In the data rows, 128 means zero.
Every row has a hidden score. How much higher is the second row's score than the first row's in each pair? 20 means about the same, 40 much higher and 0 much lower. The score is a weighted sum of the row's numbers plus the product of two more (or one squared), each taken from its middle value.
tensor([109, 147, 91, 75, 148, 195, 112, 124, 60, 82, 152, 130, 178, 169, 100, 163])
tensor([139, 161, 124, 81, 187, 165, 122, 133, 116, 95, 131, 97, 142, 138, 140, 146]) 23
tensor([142, 132, 119, 169, 101, 132, 137, 166, 86, 158, 116, 178, 132, 156, 127, 106])
tensor([169, 128, 118, 129, 171, 71, 69, 138, 188, 166, 124, 119, 165, 87, 140, 120]) 21
tensor([140, 75, 95, 122, 102, 128, 123, 120, 118, 118, 138, 149, 138, 154, 106, 154])
tensor([131, 143, 162, 164, 97, 119, 174, 119, 98, 172, 160, 148, 89, 182, 76, 106]) 39
tensor([102, 162, 145, 86, 75, 186, 125, 95, 78, 108, 123, 149, 122, 185, 99, 126])
tensor([85, 133, 158, 117, 91, 144, 204, 136, 112, 126, 86, 93, 109, 110, 141, 106]) 26
tensor([178, 181, 119, 176, 192, 76, 126, 226, 186, 130, 49, 109, 141, 83, 225, 115])
tensor([120, 114, 86, 128, 108, 108, 98, 90, 131, 142, 132, 127, 99, 127, 154, 138]) 24
tensor([134, 180, 154, 99, 147, 91, 181, 131, 145, 154, 113, 97, 108, 49, 178, 117])
tensor([116, 172, 111, 145, 131, 113, 118, 143, 172, 142, 131, 98, 138, 110, 169, 88]) 14
tensor([144, 129, 113, 136, 80, 138, 112, 108, 122, 114, 137, 171, 163, 166, 137, 127])
tensor([122, 102, 100, 99, 135, 133, 130, 103, 153, 135, 145, 116, 92, 107, 119, 160]) 27
tensor([99, 158, 160, 133, 55, 228, 114, 110, 11, 91, 143, 222, 224, 185, 89, 140])
tensor([93, 112, 146, 115, 126, 136, 124, 121, 123, 78, 112, 102, 99, 67, 112, 104]) 22
tensor([138, 142, 121, 104, 127, 101, 145, 123, 148, 120, 164, 90, 130, 110, 133, 146])
tensor([145, 113, 123, 92, 139, 111, 141, 176, 155, 105, 138, 108, 125, 95, 101, 121]) 23
tensor([159, 167, 119, 124, 134, 147, 122, 91, 98, 139, 137, 144, 111, 149, 140, 105])
tensor([102, 158, 161, 106, 98, 163, 123, 170, 115, 115, 81, 117, 123, 136, 140, 138]) 19
tensor([187, 163, 103, 175, 149, 96, 106, 163, 98, 156, 169, 175, 142, 141, 125, 145])
tensor([139, 131, 156, 104, 118, 149, 128, 150, 97, 133, 84, 159, 160, 112, 140, 91]) 35
tensor([84, 104, 107, 80, 119, 174, 139, 111, 99, 99, 107, 159, 132, 115, 89, 63])
tensor([127, 129, 59, 122, 186, 102, 66, 115, 176, 114, 140, 52, 121, 100, 198, 150]) 11
tensor([162, 129, 111, 153, 132, 120, 154, 126, 129, 136, 204, 124, 140, 151, 110, 134])
tensor([151, 152, 128, 124, 140, 119, 117, 136, 132, 115, 146, 136, 140, 116, 131, 118]) 20
tensor([162, 125, 162, 202, 108, 129, 161, 143, 121, 164, 150, 117, 156, 155, 128, 130])
tensor([119, 123, 81, 175, 108, 97, 124, 120, 97, 143, 154, 152, 102, 131, 100, 124]) 27
tensor([155, 165, 115, 159, 122, 117, 139, 155, 103, 151, 136, 170, 142, 165, 135, 169])
tensor([132, 148, 141, 137, 151, 101, 121, 162, 145, 106, 105, 122, 129, 97, 152, 117]) 23
tensor([117, 111, 143, 193, 80, 158, 120, 117, 94, 123, 133, 203, 145, 134, 66, 85])
tensor([133, 116, 57, 167, 163, 117, 129, 132, 158, 139, 144, 93, 105, 170, 143, 169]) 20
tensor([146, 103, 106, 159, 191, 71, 128, 161, 220, 135, 101, 102, 107, 70, 143, 124])
tensor([163, 146, 144, 83, 166, 94, 163, 154, 138, 147, 124, 123, 109, 130, 140, 147]) 24
tensor([128, 144, 172, 54, 105, 99, 185, 134, 162, 164, 112, 150, 96, 111, 114, 113])
tensor([133, 131, 169, 152, 147, 133, 118, 119, 161, 137, 109, 118, 123, 117, 107, 84]) 22
tensor([138, 92, 143, 75, 117, 176, 107, 121, 84, 114, 121, 137, 146, 172, 74, 145])
tensor([94, 147, 154, 80, 64, 154, 171, 154, 111, 130, 113, 152, 111, 82, 90, 137]) 24
tensor([156, 104, 165, 124, 96, 173, 140, 82, 149, 172, 105, 120, 178, 154, 157, 132])
tensor([107, 110, 126, 57, 147, 174, 65, 104, 122, 113, 100, 125, 185, 113, 141, 109]) 30
tensor([182, 104, 175, 149, 131, 148, 177, 214, 88, 145, 131, 223, 120, 154, 53, 82])
tensor([146, 122, 150, 87, 193, 89, 117, 111, 189, 111, 114, 62, 148, 79, 141, 113]) 26
tensor([160, 153, 134, 151, 85, 104, 130, 111, 113, 145, 169, 195, 148, 157, 155, 148])
tensor([101, 140, 149, 139, 128, 163, 154, 163, 85, 119, 107, 100, 123, 97, 127, 149]) 26
tensor([117, 75, 153, 148, 135, 112, 122, 128, 167, 149, 105, 99, 119, 112, 103, 110])
tensor([117, 139, 105, 72, 110, 105, 123, 135, 144, 125, 123, 83, 84, 90, 153, 132]) 18
tensor([147, 118, 95, 112, 135, 170, 111, 96, 99, 143, 106, 145, 109, 170, 128, 118])
tensor([115, 140, 134, 164, 154, 113, 130, 96, 118, 127, 142, 127, 105, 142, 126, 90]) 24
tensor([157, 156, 129, 152, 142, 130, 156, 142, 104, 148, 128, 129, 135, 108, 154, 102])
tensor([165, 154, 171, 75, 149, 143, 82, 123, 135, 119, 56, 124, 184, 111, 152, 96]) 29
tensor([129, 128, 111, 127, 105, 106, 123, 106, 127, 124, 151, 160, 109, 151, 137, 139])
tensor([163, 157, 152, 113, 149, 87, 153, 149, 126, 149, 148, 121, 80, 112, 114, 128]) 22
tensor([131, 104, 169, 93, 155, 114, 150, 120, 161, 138, 93, 79, 112, 42, 153, 102])
tensor([97, 110, 148, 122, 114, 141, 149, 111, 113, 121, 89, 149, 99, 124, 83, 104]) 9
tensor([77, 151, 118, 56, 97, 81, 175, 139, 139, 127, 127, 105, 83, 63, 122, 105])
tensor([112, 131, 125, 102, 126, 155, 81, 89, 155, 123, 103, 93, 124, 120, 134, 145]) 22
tensor([135, 147, 176, 149, 90, 155, 162, 167, 91, 137, 96, 166, 158, 153, 118, 139])
tensor([126, 148, 138, 115, 130, 117, 152, 190, 147, 144, 151, 88, 121, 97, 123, 134]) 25
tensor([117, 97, 160, 129, 146, 138, 95, 85, 147, 122, 120, 99, 141, 133, 145, 140])
tensor([146, 147, 94, 94, 119, 86, 147, 129, 109, 141, 161, 182, 122, 149, 129, 139]) 16
tensor([116, 112, 155, 142, 81, 131, 146, 119, 106, 124, 142, 159, 155, 154, 109, 123])
tensor([175, 107, 149, 81, 132, 94, 160, 105, 132, 130, 124, 105, 127, 80, 149, 121]) 36
tensor([105, 111, 169, 154, 101, 142, 170, 142, 114, 143, 123, 147, 131, 102, 113, 136])
tensor([106, 114, 145, 157, 95, 174, 91, 95, 110, 114, 143, 133, 169, 188, 161, 180]) 16
tensor([131, 156, 131, 135, 162, 147, 78, 136, 161, 133, 101, 80, 160, 110, 193, 153])
tensor([152, 80, 106, 125, 214, 93, 57, 107, 162, 93, 165, 138, 100, 146, 65, 84]) 14
tensor([65, 70, 117, 104, 86, 185, 164, 127, 83, 105, 127, 133, 98, 118, 78, 169])
tensor([111, 118, 148, 99, 113, 155, 137, 130, 110, 105, 55, 101, 118, 107, 132, 95]) 23
tensor([156, 93, 117, 106, 146, 151, 99, 147, 165, 121, 72, 116, 124, 92, 98, 105])
tensor([102, 173, 182, 79, 89, 119, 142, 169, 120, 127, 62, 123, 144, 110, 158, 150]) 18
tensor([116, 150, 162, 108, 78, 146, 154, 164, 103, 143, 83, 148, 120, 124, 133, 162])
tensor([156, 159, 110, 55, 109, 116, 165, 139, 147, 145, 111, 97, 149, 78, 188, 159]) 32
tensor([148, 119, 154, 119, 109, 161, 128, 133, 127, 113, 76, 143, 131, 121, 121, 103])
tensor([98, 132, 115, 118, 100, 138, 144, 152, 112, 94, 81, 136, 125, 132, 138, 143]) 16
tensor([113, 92, 114, 77, 126, 183, 94, 84, 127, 106, 114, 84, 94, 119, 77, 193])
tensor([113, 99, 160, 194, 104, 142, 141, 128, 131, 121, 188, 140, 132, 167, 112, 113]) 19
tensor([158, 156, 142, 112, 161, 115, 140, 148, 146, 149, 119, 106, 94, 99, 164, 126])
tensor([162, 123, 147, 114, 155, 132, 125, 114, 112, 129, 133, 131, 143, 133, 142, 121]) 24
tensor([127, 143, 114, 103, 167, 103, 137, 111, 128, 140, 174, 106, 123, 125, 94, 100])
tensor([144, 124, 122, 141, 119, 139, 110, 158, 136, 141, 158, 154, 121, 172, 96, 150]) 17
tensor([168, 153, 108, 184, 148, 87, 142, 116, 149, 156, 147, 140, 131, 126, 158, 107])
tensor([106, 103, 113, 117, 135, 134, 107, 107, 138, 105, 138, 126, 150, 93, 103, 80]) 22
tensor([125, 126, 106, 116, 142, 123, 98, 89, 173, 126, 128, 116, 153, 127, 137, 119])
tensor([106, 86, 110, 124, 105, 91, 158, 166, 119, 117, 181, 137, 50, 129, 77, 142]) 28
tensor([147, 165, 99, 116, 184, 145, 130, 155, 147, 134, 155, 90, 135, 92, 148, 127])
tensor([90, 79, 187, 50, 152, 172, 137, 91, 159, 86, 72, 72, 105, 51, 127, 97]) 22
tensor([96, 124, 147, 130, 90, 151, 168, 211, 88, 124, 110, 168, 74, 133, 116, 129])
tensor([141, 100, 111, 110, 108, 112, 171, 189, 111, 132, 211, 163, 46, 166, 9, 143]) 24
tensor([120, 193, 167, 158, 108, 179, 152, 156, 59, 99, 116, 146, 142, 143, 153, 151])
tensor([134, 87, 111, 165, 108, 115, 104, 147, 117, 134, 170, 147, 115, 123, 93, 157]) 26
tensor([117, 141, 75, 141, 128, 109, 174, 124, 108, 135, 156, 108, 120, 109, 144, 115])
tensor([141, 172, 123, 85, 157, 139, 123, 167, 106, 132, 122, 136, 145, 133, 134, 135]) 25
tensor([110, 103, 179, 116, 142, 155, 102, 94, 105, 108, 131, 135, 164, 140, 107, 95])
tensor([101, 87, 92, 126, 119, 148, 61, 44, 128, 111, 149, 126, 118, 149, 123, 107]) 20
tensor([148, 184, 87, 116, 186, 132, 83, 118, 178, 129, 68, 77, 135, 97, 220, 148])
tensor([179, 148, 87, 117, 174, 127, 95, 86, 146, 144, 175, 87, 149, 121, 147, 177]) 19
tensor([173, 130, 137, 189, 118, 75, 127, 173, 119, 147, 126, 140, 128, 128, 153, 178])
tensor([119, 137, 74, 130, 83, 101, 127, 100, 99, 122, 160, 125, 86, 153, 104, 160]) 37
tensor([139, 92, 126, 146, 130, 141, 105, 143, 116, 106, 99, 133, 123, 135, 108, 175])
tensor([116, 119, 139, 140, 132, 114, 167, 107, 148, 140, 138, 98, 108, 93, 132, 136]) 28
tensor([144, 150, 141, 203, 128, 130, 117, 141, 106, 124, 149, 159, 169, 163, 138, 129])
tensor([103, 122, 161, 126, 58, 170, 196, 152, 60, 129, 149, 199, 102, 151, 51, 100]) 23
tensor([95, 171, 101, 125, 144, 100, 124, 152, 137, 131, 136, 109, 114, 104, 143, 133])
tensor([113, 95, 118, 102, 192, 178, 68, 120, 154, 100, 48, 61, 117, 88, 100, 125]) 19
tensor([132, 149, 176, 158, 66, 153, 191, 139, 93, 149, 149, 185, 99, 185, 76, 128])
tensor([132, 101, 112, 130, 156, 124, 110, 122, 168, 120, 156, 114, 155, 122, 100, 156]) 10
tensor([148, 133, 154, 184, 96, 80, 166, 182, 95, 145, 138, 159, 98, 128, 150, 106])
tensor([87, 80, 125, 95, 127, 139, 136, 86, 110, 115, 118, 101, 133, 112, 173, 117]) 25
tensor([115, 122, 110, 150, 128, 169, 44, 73, 131, 98, 92, 159, 167, 164, 151, 106])
tensor([151, 161, 125, 164, 126, 157, 89, 92, 112, 128, 85, 154, 170, 167, 163, 95]) 22
tensor([108, 158, 84, 141, 148, 139, 94, 88, 116, 125, 163, 121, 169, 148, 142, 163])
tensor([102, 124, 142, 174, 153, 114, 116, 151, 139, 130, 108, 122, 129, 112, 148, 173]) 24
tensor([127, 158, 112, 134, 154, 110, 139, 147, 146, 143, 103, 90, 115, 103, 174, 123])
tensor([112, 103, 139, 170, 59, 183, 153, 141, 79, 113, 124, 188, 94, 167, 49, 74]) 26
tensor([108, 101, 153, 107, 104, 140, 132, 121, 127, 107, 141, 130, 118, 143, 34, 90])
tensor([154, 127, 138, 158, 128, 114, 109, 147, 127, 115, 137, 162, 142, 162, 138, 123]) 14
tensor([133, 142, 86, 107, 165, 86, 75, 91, 177, 152, 142, 33, 111, 114, 161, 138])
tensor([70, 117, 148, 130, 103, 130, 143, 105, 116, 105, 112, 114, 121, 75, 145, 111]) 14
tensor([96, 141, 151, 122, 137, 124, 124, 116, 157, 166, 86, 106, 114, 99, 160, 121])
tensor([108, 111, 135, 56, 96, 124, 158, 143, 144, 99, 125, 76, 85, 133, 107, 97]) 14
tensor([99, 79, 128, 108, 114, 141, 90, 70, 127, 137, 137, 143, 149, 150, 84, 123])
tensor([100, 122, 128, 83, 150, 107, 131, 124, 132, 115, 139, 100, 81, 80, 119, 141]) 22
tensor([113, 147, 111, 133, 110, 174, 112, 84, 66, 92, 124, 150, 176, 168, 116, 141])
tensor([108, 165, 92, 133, 116, 176, 155, 167, 84, 103, 130, 141, 121, 104, 134, 116]) 27
tensor([143, 61, 149, 98, 147, 101, 82, 148, 155, 143, 119, 115, 136, 126, 117, 141])
tensor([116, 157, 127, 87, 145, 80, 139, 137, 118, 128, 118, 103, 127, 115, 156, 136]) 25
tensor([114, 157, 101, 95, 176, 77, 136, 110, 166, 119, 182, 54, 92, 114, 140, 127])
tensor([151, 138, 123, 151, 126, 124, 143, 162, 111, 140, 141, 149, 161, 146, 126, 129]) 18
tensor([99, 98, 138, 94, 116, 186, 144, 85, 95, 107, 168, 112, 102, 149, 67, 90])
tensor([130, 121, 166, 115, 116, 142, 118, 112, 132, 107, 110, 128, 174, 155, 119, 108]) 18
tensor([134, 77, 116, 119, 169, 108, 62, 88, 152, 105, 89, 83, 127, 86, 186, 170])
tensor([122, 119, 175, 116, 135, 132, 153, 161, 95, 123, 135, 118, 123, 96, 88, 127]) 30
tensor([134, 157, 155, 150, 106, 153, 116, 110, 142, 132, 143, 141, 167, 139, 134, 136])
tensor([173, 140, 134, 176, 133, 85, 146, 149, 142, 135, 128, 156, 132, 136, 138, 135]) 16
tensor([151, 169, 115, 120, 103, 106, 175, 119, 77, 152, 175, 142, 159, 166, 150, 151])
tensor([74, 90, 95, 44, 111, 145, 146, 85, 118, 87, 91, 83, 83, 86, 108, 161]) 15
tensor([92, 143, 121, 115, 106, 115, 113, 82, 139, 121, 129, 125, 151, 110, 188, 164])
tensor([117, 108, 95, 108, 187, 111, 44, 145, 203, 78, 67, 75, 107, 42, 180, 103]) 21
tensor([130, 148, 106, 144, 147, 113, 114, 105, 134, 139, 163, 149, 155, 148, 150, 155])
tensor([141, 133, 118, 141, 96, 115, 125, 97, 92, 153, 155, 171, 134, 192, 110, 130]) 22
tensor([112, 100, 123, 133, 144, 175, 90, 198, 164, 81, 68, 134, 105, 63, 136, 110])
tensor([131, 126, 126, 143, 97, 72, 128, 107, 128, 144, 203, 168, 122, 135, 82, 92]) 23
tensor([108, 86, 141, 160, 90, 163, 107, 89, 119, 143, 139, 151, 143, 170, 124, 118])
tensor([80, 81, 73, 116, 145, 101, 110, 72, 156, 121, 188, 92, 115, 124, 121, 137]) 17
tensor([117, 132, 152, 83, 160, 128, 140, 152, 154, 100, 88, 101, 101, 92, 110, 93])
tensor([145, 141, 140, 173, 81, 101, 168, 168, 115, 172, 122, 153, 111, 134, 155, 151]) 21
tensor([145, 129, 189, 116, 156, 123, 145, 122, 128, 144, 159, 150, 166, 126, 87, 129])
tensor([96, 121, 152, 148, 82, 110, 165, 177, 140, 100, 121, 133, 81, 70, 85, 107]) 20
tensor([132, 162, 115, 125, 128, 107, 129, 78, 129, 125, 153, 126, 129, 167, 161, 140])
tensor([97, 133, 146, 132, 74, 131, 162, 161, 102, 142, 100, 148, 119, 147, 87, 102]) 25
tensor([106, 80, 166, 104, 141, 159, 94, 108, 150, 99, 73, 124, 142, 144, 96, 152])
tensor([150, 159, 143, 166, 153, 134, 110, 149, 138, 121, 118, 115, 112, 107, 148, 85]) 29
tensor([151, 85, 88, 105, 154, 117, 85, 77, 139, 125, 152, 118, 96, 140, 110, 123])
tensor([190, 144, 147, 134, 148, 80, 117, 134, 149, 177, 174, 133, 133, 134, 143, 183]) 20
tensor([117, 114, 106, 129, 158, 107, 90, 116, 130, 97, 130, 96, 121, 122, 113, 92])
tensor([120, 141, 141, 109, 119, 133, 139, 163, 164, 119, 80, 100, 92, 108, 104, 101]) 26
tensor([90, 86, 90, 159, 116, 147, 146, 99, 135, 113, 127, 135, 109, 127, 116, 96])
tensor([137, 112, 143, 143, 188, 77, 143, 162, 159, 161, 128, 123, 116, 112, 129, 117]) 20
tensor([145, 126, 142, 134, 151, 155, 79, 90, 138, 149, 126, 156, 182, 129, 147, 151])
tensor([129, 124, 99, 123, 127, 128, 77, 90, 137, 151, 111, 98, 120, 131, 120, 114]) 29
tensor([81, 135, 137, 157, 96, 186, 138, 138, 92, 93, 78, 168, 166, 147, 99, 128])
tensor([150, 165, 118, 160, 182, 104, 109, 147, 165, 138, 85, 110, 134, 117, 141, 151]) 23
tensor([117, 99, 125, 102, 154, 99, 98, 95, 147, 108, 169, 107, 129, 116, 109, 91])
tensor([156, 124, 110, 124, 137, 102, 96, 170, 135, 139, 155, 143, 72, 153, 100, 112]) 24
tensor([145, 149, 74, 151, 112, 122, 141, 126, 121, 163, 165, 151, 124, 189, 99, 104])
tensor([101, 138, 151, 154, 74, 192, 159, 118, 87, 107, 170, 163, 160, 171, 87, 194]) 15
tensor([182, 165, 134, 144, 127, 144, 126, 125, 100, 158, 143, 150, 172, 147, 148, 152])
tensor([104, 112, 120, 103, 116, 188, 98, 79, 133, 109, 118, 128, 174, 117, 134, 169]) 16
tensor([148, 111, 140, 168, 129, 132, 105, 188, 143, 112, 83, 166, 128, 104, 113, 88])
tensor([142, 173, 99, 96, 193, 83, 118, 119, 153, 139, 111, 76, 134, 103, 196, 149]) 27
tensor([98, 140, 107, 174, 131, 132, 106, 99, 117, 126, 132, 127, 114, 135, 138, 109])
tensor([130, 147, 158, 129, 169, 175, 111, 165, 130, 126, 73, 103, 175, 107, 161, 138]) 23
tensor([146, 71, 75, 71, 183, 83, 50, 92, 213, 99, 120, 70, 88, 58, 141, 105])
tensor([137, 80, 161, 100, 158, 64, 115, 153, 181, 131, 97, 91, 143, 118, 132, 137]) 20
tensor([128, 119, 116, 127, 185, 118, 121, 142, 209, 135, 106, 81, 139, 75, 133, 139])
tensor([120, 116, 132, 142, 131, 122, 110, 89, 139, 141, 155, 109, 124, 142, 90, 159]) 25
tensor([104, 143, 165, 104, 145, 137, 168, 166, 127, 117, 146, 128, 151, 80, 149, 146])
tensor([116, 112, 154, 183, 97, 177, 145, 158, 98, 143, 100, 222, 158, 143, 102, 83]) 4
tensor([179, 123, 89, 131, 176, 108, 133, 114, 180, 114, 119, 121, 127, 133, 155, 93])
tensor([108, 122, 137, 107, 155, 170, 101, 104, 84, 97, 104, 105, 157, 118, 111, 146]) 19
tensor([108, 143, 106, 162, 132, 127, 89, 93, 132, 144, 93, 155, 122, 158, 156, 146])
tensor([161, 164, 154, 134, 126, 132, 156, 180, 129, 108, 91, 147, 118, 128, 155, 134]) 9
tensor([126, 151, 131, 103, 133, 159, 129, 80, 124, 127, 91, 102, 127, 101, 198, 132])
tensor([170, 106, 143, 106, 182, 102, 112, 120, 151, 128, 143, 139, 126, 131, 131, 132]) 18
tensor([167, 127, 110, 153, 167, 96, 122, 148, 142, 137, 126, 147, 98, 89, 133, 94])
tensor([142, 168, 145, 113, 147, 97, 151, 135, 123, 122, 148, 107, 122, 100, 125, 141]) 21
tensor([94, 93, 127, 80, 109, 165, 145, 118, 105, 96, 135, 110, 104, 104, 102, 98])
tensor([156, 132, 86, 168, 152, 118, 123, 155, 149, 127, 140, 144, 102, 171, 138, 121]) 16
tensor([122, 98, 99, 158, 84, 143, 119, 151, 101, 115, 100, 151, 94, 142, 105, 147])
tensor([166, 118, 113, 160, 129, 128, 165, 183, 90, 161, 153, 136, 139, 131, 93, 168]) 10
tensor([155, 57, 134, 168, 175, 167, 43, 179, 139, 103, 106, 159, 140, 108, 50, 117])
tensor([146, 138, 117, 171, 102, 125, 122, 125, 95, 141, 148, 154, 111, 176, 123, 106]) 28
tensor([188, 115, 103, 118, 174, 102, 99, 123, 152, 150, 96, 100, 138, 137, 174, 133])
tensor([126, 110, 91, 126, 158, 143, 86, 125, 156, 103, 107, 128, 149, 107, 116, 116]) 17
tensor([140, 119, 83, 109, 190, 94, 82, 85, 168, 125, 167, 99, 136, 122, 152, 147])
tensor([146, 144, 140, 128, 120, 85, 153, 115, 172, 145, 151, 85, 146, 156, 158, 153]) 22
tensor([121, 111, 91, 119, 133, 93, 123, 129, 131, 111, 143, 136, 111, 132, 144, 152])
tensor([28, 158, 161, 29, 120, 119, 127, 24, 152, 131, 108, 17, 145, 63, 220, 157]) 32
tensor([109, 132, 151, 127, 142, 147, 151, 111, 110, 146, 136, 149, 145, 155, 96, 82])
tensor([103, 117, 138, 72, 144, 113, 125, 123, 129, 115, 106, 96, 128, 127, 110, 131]) 14
tensor([105, 138, 139, 142, 104, 154, 114, 106, 111, 128, 89, 152, 144, 146, 137, 120])
tensor([114, 101, 115, 119, 164, 76, 157, 120, 169, 135, 158, 90, 79, 78, 121, 143]) 22
